128 stands for zero in the data rows.
Some points, each followed by its number:
tensor([122, 120,  78, 172,  75, 164,  78, 180]) 0
tensor([148, 136, 151, 126, 137, 110, 104, 117]) 1
tensor([107, 114, 107, 134, 139, 125, 105, 134]) 2
tensor([166, 180, 181, 154,  96,  92, 177, 163]) 3
tensor([ 98,  82,  92, 114, 155, 128, 136, 101]) 4
tensor([160, 152, 155, 160, 143, 157, 172, 116]) 5
tensor([ 99, 116, 120, 119, 142, 131, 113, 119]) 6
tensor([163, 174, 180, 140,  98,  79,  93, 149]) 7
tensor([154, 146, 126, 122, 134, 145, 120, 145]) 8
tensor([130, 122,  89, 148, 119, 152, 131, 151]) 9
tensor([174, 131,  82, 167,  90, 174,  87, 178]) 10
tensor([149, 110, 105,  90, 166, 102,  98, 123]) 11
tensor([172,  73,  75, 142, 183, 172, 180, 172]) 12
tensor([139,  81,  93,  87, 180, 104, 108, 130]) 13
tensor([101, 128, 113, 117, 146, 119, 119, 107]) 14
tensor([134, 139, 140, 113, 145, 105, 107, 120]) 15
tensor([137, 158, 172,  78, 102,  78,  76, 110]) 16
tensor([157, 154, 161, 146, 110,  84,  84, 148]) 17
tensor([155, 140, 125, 145, 120, 117, 101, 157]) 18
tensor([181, 183, 171, 183,  73, 183, 174, 133]) 19
tensor([105, 119, 128, 116, 148, 107, 134, 113]) 20
tensor([111, 113, 108, 108, 157, 143, 157,  98]) 21
tensor([ 92,  90, 134,  95, 175,  99, 146,  90]) 22
tensor([ 89,  93,  95,  84, 167, 130, 151,  76]) 23
tensor([161,  87,  79, 169,  89, 175,  85, 175]) 24
Which two points above are nearest to each new point by angle, seen from the average point of the numbered points? Their numbers follow each, nearest first.
tensor([123, 101, 136, 105, 152,  96, 128, 114]) 22 20
tensor([151,  89, 101,  76, 178,  89,  89, 136]) 11 13
tensor([ 87, 169, 177,  82,  85,  75,  73, 126]) 16 15
tensor([142, 160, 169, 128, 105,  81,  96, 143]) 7 17
tensor([133, 134, 145, 130, 128,  95,  95, 131]) 17 16
tensor([169, 163, 158, 152, 107, 151, 139, 160]) 19 3
tensor([ 85, 142, 130, 137, 111, 139, 166,  92]) 21 14
tensor([ 93, 143, 114, 155, 104, 149, 102, 155]) 0 9
tensor([158, 157, 142, 158, 116, 163, 161, 142]) 19 5
tensor([175, 177, 174, 175,  79, 178, 110,  84]) 19 5
tensor([126, 166, 154, 180,  81, 158, 125, 169]) 19 3
tensor([145, 151, 137, 139, 122, 123, 140, 139]) 3 19
tensor([183, 181, 160, 181,  92, 180, 178, 174]) 19 5
tensor([136, 137, 143, 131, 117,  85,  82, 137]) 17 7
tensor([164, 178, 178, 157, 101,  87, 175, 161]) 3 7
tensor([180, 172, 164, 178,  87, 181, 183, 146]) 19 5
